First come named moves, each a turn or a mirror, each shown by rows before and after it. For each pair of rows after them, which moves, in which order, take the first row to the second? The first pair is done for you.
C:
[-20  -3 -17  16 -15 -20  15  -7 -12  10   0  16  -9   6   7 -15   1   2
  -3  10   7  12  -4 -28   5 -10 -13   5   3  17  54 -26 -34  17   0  29
  -1   0 -11 -14  -2   9  21  -9   8  -5  18] |-> [ -8 -18  -8  13 -15 -16  16 -11 -19   2  -4  -1 -14  -7   6 -15  -1   2
 -16   7 -13  17 -15 -31  11  -8 -15   8   5  17  48 -14 -35  13  -1  31
   4   3  -5 -14  -2   3  29 -13   4  -3  17]
[-12  -4  -3  32 -45 -11 -22  18  -9  19 -41 -27 -52  26  51  22  28 -19
 -17  35 -17  20   0 -18 -36  32 -22 -22 -20  14  68  21 -10 -34   4   3
 -42  18  -6   1  44 -17  34   0  13  27  -1] |-> [-14   0  -4  34 -46 -13 -23  22  -9  19 -41 -23 -51  29  50  24  30 -20
 -17  39 -14  19   6 -17 -37  32 -22 -21 -17  15  71  17  -6 -35   5   1
 -45  17  -8   0  43 -14  30  -1  15  27   5]
[ 16 -18  20 -30  11  -2   0 -27   2 -16  -5   1  -9  15 -20  -2 -10  41
  15  -9 -47  -2 -12  24  16 -22  18  10 -16 -47 -42   8  27 -21   6  -3
   2  35   6  26 -34  -7   5  35 -15   5  35] |-> [ -6  10   7 -24   6 -10   1 -15  14  -3  -2  32   4  40 -21   3 -10  44
  35   0 -13  -8  16  35   2 -22  17   5 -22 -48 -31 -10  33 -19  10  -3
 -11  28  -6  22 -37   4  -4  42  -4   2  41]
[ 16  -9   4  -1  -4  -1  -5 -20 -17   3 -24 -28 -31  -2   6  -5  -8  -1
 -13  11  -6  16 -15  -3   0  11  -2  -1  -6  -1   7  19   4 -22   0   2
   0  18  -5  10  14   9   3  -9   7   3  -5] |-> [ -7  21  -9   3  -6  -9  -5  -9  -5  14 -19   4 -19  19   8   3  -8   1
   3  20  32  10  13  10  -9  14  -1  -4 -13   2  13  -1   6 -19   4   0
 -11  10 -16   9   8  19  -6   2  15   1   0]
A:
[ 36  35 -14   1  13  29  19  32  26 -37 -27  20 -18  -3   6 -15 -15   8
 -16   4  17 -37 -15  25  -2   2 -27 -18  33  31 -11  -1   6  16  -4 -15
  58   3   5 -70  20  10  -7 -18  -9   8 -17] |-> [ 40  31  -5  -8  21  24  20  36  16 -51 -19  28 -29 -12   2 -29 -21   8
 -21   5  16 -36  -9  17  -9  -2 -35 -19  32  28  -8  -4   8  19  -6  -8
  51  -2   2 -65  13  18  -5 -13 -16   0 -19]
[ 13  -5  -4  12  -1  -5  -1  -3   0  18   3  -1   2  -3   9   7   4   0
   0  -5   4  -1 -15   9   0  12   3   0   8  12 -17  -3   1  -4   4  -1
   9 -13   5  -9  21   1 -19  -6  -4   5   2] |-> [ 16 -12   8  -4  11 -11   3   0 -13   2  11   8 -14 -14   5 -13  -6   0
  -5  -2  -2  -1  -5  -8  -6   3  -9   2   3   6 -10  -8   3   0   5   8
  -2 -19   2  -1  10  11 -12   0 -12  -7   2]
[ 17   8   6 -16   6  17   5  22  21 -15  24  25  32 -24 -33 -17  -4   3
   7 -24 -17 -28  -7  14   4 -33  24   2  15 -23 -22 -19  -1  31 -12   6
   7  -6  20 -34 -25 -32 -19  -3  -9   5   2] |-> [ 15   9   1 -13   3  19   4  19  23 -10  22  20  36 -23 -32 -11   1   5
   9 -26 -13 -28 -10  17   7 -28  26   1  12 -24 -28 -16   0  29  -9   2
  10  -4  23 -33 -18 -34 -20  -5  -8   5   4]
S:
[-45 -26  11  37  -5  -3  -2 -27 -19  36 -19   6 -34 -23  13 -17   8   0
   2   0   2   4  -7  45   3   4 -12   3  16 -11   2 -15   4 -17   1  11
  22  21  20   5  19  12   4  11   2   2  -3] |-> [-39 -30  14  31  -2  -5  -2 -28 -26  32 -16   5 -39 -27  11 -21   2   1
  -1   0  -3   3  -4  38   0  -1 -14   5  18 -13   4 -17   3 -15  -3  17
  19  19  22   7  17  12   7  11  -3  -1  -2]
[ -2  -1 -12   6 -13 -14  12   5  -5  16  -8  -8  18  -4   5  15  13   3
  -6 -18  16   0   3   0 -14  -1   0  -7   2  15  -5  -3  -2   9   8   5
   2   2  -4  -5  18  -8   9   2  10   7  -8] |-> [  5 -16   2  -8  -5 -15  14   3 -21  -4   0 -10   0 -20   2  -5   6   3
 -10 -18   3  -3   2 -12 -14  -9  -9  -4  -1   9  -3  -3  -4  13   5  11
  -3   2  -6   1   7   1  17   4   0   0  -9]
[  8  -9  -5 -12 -15 -32  -5  31   4  -4  25  29  32 -19  11 -12  28  -7
  -6 -18  27 -21  10 -43  17 -26   4 -25  12  30  24 -17  -5  16   9  -4
 -17 -40   4 -21  -3  -5  13  -1  -9   3 -16] |-> [ 16   6   8 -20 -17 -16   9  13   2  -8  25  -2  37 -30 -32 -16  27   8
   1 -28 -13 -14 -15 -34  30 -33  24  -7   4   6   7  -2 -14  31 -13  -6
 -15  -5  20 -33 -12 -23  15 -11 -13  19 -12]
[-27  62  -6  24   9  33   0 -44  17  32 -27 -14  -9  29 -23  17 -21  33
  34  28   3  16   0  72  -5  20  15  23 -32 -49 -17   0  27  -2 -19  -6
  -7  62 -10  18  -7   6 -31 -19  19  12  13] |-> [-25  13  -1   5  33   2 -23  -8 -10   7 -12  38 -47  25  37 -13 -33   8
   2  44  43   6  42  21 -35  19 -40  -6 -22 -14  21 -26  48 -19  11  17
 -24   3 -39  53 -12  56 -18   7   7 -31  -2]
Z:
[ 33  17 -33  -7  25  40 -18 -57  12  17 -12   4  -3   6 -33  23 -16   9
  15  13 -17  13  27  23 -10  23  11   7 -20 -58 -21  23  16  11 -28 -34
  37  13  34   3   0 -15 -31   4  -1  -7  -9] |-> [ 27  21 -27 -14  31  33 -16 -59  -2  11 -12  14 -25   6 -31   8 -25  10
  19  26  -7  18  42  16 -19  28  -3   6 -28 -60  -6  13  19   6 -26 -24
  24  13  22  16 -12   2 -26  12  -6 -19  -9]
[ -2 -19  11  -9 -10 -24   7  -5 -29 -16   1 -15 -18 -16   2 -14  11   3
 -10   7  -9  22  -3 -52   4  -6 -16   8 -16   8  26   5 -12  -3   0  11
 -19   7 -11   5  -1  13  34   1  -2  10 -12] |-> [-13  -8  -2   9 -27 -27  13  -3 -15   2  -6 -18  13   1   7   5  27   2
  -3   3  10  20  -9 -46  11   0  -2   3 -18  17  24   8 -17  -5   1   1
 -17   4  -5 -11  10   3  33  -6  12  25  -9]
[ 10 -19  16   0  -2   0   5  -8  -9  -3  -7 -36  -2 -21   0  -1   6  15
 -15  -8 -29  16 -38 -23  22   5   5   3  -9  12   1  25 -14  -6   7  -5
  -1   7   9   2  14 -21  24 -15  -5  12  -2] |-> [  2 -13  20  -9   6 -10   4 -10 -25 -14  -6 -22 -25 -22   2 -17  -6  18
 -12   8 -18  23 -16 -34  11   7  -4   3 -17   9  15  13  -8  -8   9   6
 -19   7  -7  15   4   2  30  -5  -9   2  -3]
[ 44  23 -14 -37   6  -2  15  14 -17   5  -8  -3 -37 -32   6  16 -12 -10
  -8  20 -15  17  19  -4 -51  34  24  10  19 -36   6  21  -2 -49  26   8
 -35   4 -21   0  -7  26 -39  16 -31  -5  19] |-> [ 25  42 -32 -14 -14  -9  20  21  -1  31 -14  -1  -8  -9  10  35   9  -7
   6  23  13  18  20  -1 -49  45  36   2  19 -21  17  23  -6 -50  29  -6
 -38   3 -21 -16   4  17 -28  13 -16   6  19]
Then:
(two moves a pair)
[  5  35  -7   1   4  -2   5   2   0  28 -20 -25   2  11  -5  30  22  -5
  24  -2 -20  -2  -8  11  11   8  15   0  23  23 -17   4   7 -30 -23 -26
 -40  65   8  12 -19  13   3 -17   6   6  10] |-> [  7  10 -20  11   6 -12  -7  24   9  32 -17 -11  17  15  27  40  33 -18
   8  -5  -2 -13  -2  -3   9  12   7 -16  38  50 -12  -4   8 -37  -8 -29
 -32  30  10   8  -5  15   7 -15   3  -1   3] -> S, Z
[ 24  -4  14 -23   0   5   0 -12 -21 -15 -18  -2 -35 -25 -28 -68 -23 -10
  30 -28   3  20  15  -6   9  -7  -4  -3 -12 -16   7  -3  -1  -6 -17   0
  -5  -9 -13  11 -25  13  16   5   7 -39  19] |-> [ 23   5  -3  11 -19  23   3 -28   5  18 -39 -37  -2  -9 -26 -28   2  -8
  34 -40  -1  23 -19  27  25  11  22   1  -5  -9 -17  18  -6 -15 -18 -26
  20   9   0  -6   1 -13   3 -14  19 -15  22] -> S, C
[  7 -12   6   2  -2  -4  -3   3  -3 -15  15  -3 -17  13  13   2 -10   2
 -12 -15   1 -19  -4  -6  -7   0   9 -10   1  -1  -9  -6  19  15   0   3
  -8   2  -7   8 -11   2 -17   9  -7 -13 -10] |-> [ 12  -3   9   3  -4   3  -1  -1  -2 -14  16  -7 -14  12   0  -3 -11   7
  -6 -15  -8 -17  -7   2  -6  -2  17  -6  -2  -8 -15  -4  13  21  -6   2
  -8  12  -1   2 -14  -6 -18   5  -5  -6  -7] -> S, A
[  4 -18  24  -7  13  14  -1 -24  -5  -4  -5 -20  -8 -13 -48 -15 -17  16
   6 -11 -53  15 -22  -1  -7 -10   0  22   0 -18 -10  21 -14   2 -31  16
   5  15   3 -15  -4 -18   4 -25 -15   1  10] |-> [-28  16   4 -10  20  -3  -1   5   6   5   6  50   4  20 -32 -17 -19  12
  26  11  18   4  37  -5 -32 -13 -12   9  -6 -11  16 -20  -4   1 -19  28
 -21 -10 -26  -9 -14  13  -7  -2  -4 -14  11] -> C, S
[-24  54   2  -2 -25  -8  12  -8   8  18  -5 -19  33  15 -41  -3  13  24
  26   3  -8  19 -16   2  14   6  25   3 -27  -6  -4  -1 -10  23 -13  -9
 -22  40   8 -11  -4 -16  25  -5  11  31   2] |-> [ -8   2 -21  19 -22 -10 -15  24  34  21   0  -5  60  19  11  22  29 -10
  -6 -14   6  -8 -28  -4  16   4  21 -22   2  35 -15  -3  -2   9  12 -20
  13 -17  18 -25  17 -30  13 -10   3  19  -7] -> S, Z
[-12 -12  -7  19  -8  -5 -12 -17 -10  20 -28 -26 -22  23  40  17   2  -3
  -5  20  18  13  10   4  -2  27 -15 -13  10  21  14  10  -3 -36  23 -13
   7  10 -13  30  12  20   0   4  19   3  -8] |-> [-25  26  -2   1   0 -10   5 -11 -10  11 -14   8 -20  25  10  -4 -12  11
  18  33  35  11  37   6 -12   9 -11  -3  -6   0  24 -14  -3 -14  14   0
 -24  23 -24  29 -12  33  -4  15  21   1  -1] -> S, C
[  8 -18  19   4  14   8  -3  -2 -13  -6  -1  25 -20   7  27 -18 -16  -7
   3   1 -17 -20  -9  15 -13  -4 -27  16   2   4 -30 -10 -17 -13   4  14
   9  10   6   3 -21   5  -9  12 -26 -23  -6] |-> [ -4  -1   2  21   3  11  -3   1   2  15  -9  27   4  28  34   4  -6  -6
  13   1   4 -22 -10  36 -11   5 -15  15   2   6 -33 -11 -16 -17   5   2
  14  10   6  -5  -9  -1 -19   9 -18 -14  -2] -> C, A
[ -2  20  -6 -23  23  12 -10  -5  17   0   8  39  -4   3   1  13 -17  -6
  22  16  27 -10  23  18 -35   4   2 -21  11  -5  -9 -17   9 -10   7  14
 -15   8 -16  15   5  14 -44  35  -4 -16 -15] |-> [ 24 -18   4  -7  13  26 -17 -27  11   1  -8 -23  -9 -17   6  29  -6  -9
  -2  -5 -26  -3 -31  23 -11   9  10 -13  19  -2 -32  20   5 -21   6   1
  19  20   7  11  27 -10 -36  15 -10   1 -17] -> C, A
[ -7  -1  20  -4  16   2 -12 -29 -15  -4  -5 -21 -49 -14   5 -28 -22  -4
   2   6 -22  19   9  12 -22   7 -12  -7 -11  -3  17   4   4 -15  -1   9
 -16  17   3   9   1  17  -3  -4  -3 -20  -8] |-> [-20  32   9   3   6   7  -4 -33  -2  15  -6 -17 -28   3 -13 -17 -18   5
  22   7  -9  18  13  31 -21   8   3   0 -12 -15   8   1   0 -10  -9   3
 -16  31   5  -4  -2   8 -16  -5   7  -9   0] -> C, S
[ 10  18 -17   0  17  20 -12 -17  17  -3  -7  15   0  30   2   5 -14  -1
   2 -15 -22 -10  -4  58  -1  -2   6  11   7 -16 -34  -9  39  -9  -8  -2
  36  15  -4  12  -8  -6 -47   7   5 -13   9] |-> [-14  38 -21  -6  12  -5  -5  -9   3   1  -3  42  -9  42   5  -8 -14   7
  16   6  18   1  30  31 -16   0  -7   6 -11  -8   4 -27  36  -7  -3   6
  -3  11 -25  22 -16  23 -29  17  12 -19   5] -> A, Z
[ 43  15  20  -2  12   4   1 -13 -21 -29  19  -4   1   7 -53 -21 -19  30
   7 -14 -27 -19 -23 -15   6 -13  13   0 -42 -15   6  16 -27  22  16  17
 -31   9   3  19 -16 -18  -9 -11   0  15  -9] |-> [ 15  46  -8  15   5  -6  -4   4   3  -2  15  39  26  46 -29  -1 -12  25
  27   0  31 -28   7   0  -7  -1  10 -13 -43   2  16  -7 -22  14  25  10
 -38  -6 -14  15  -7  -4 -23  -2  14  13  -7] -> C, S
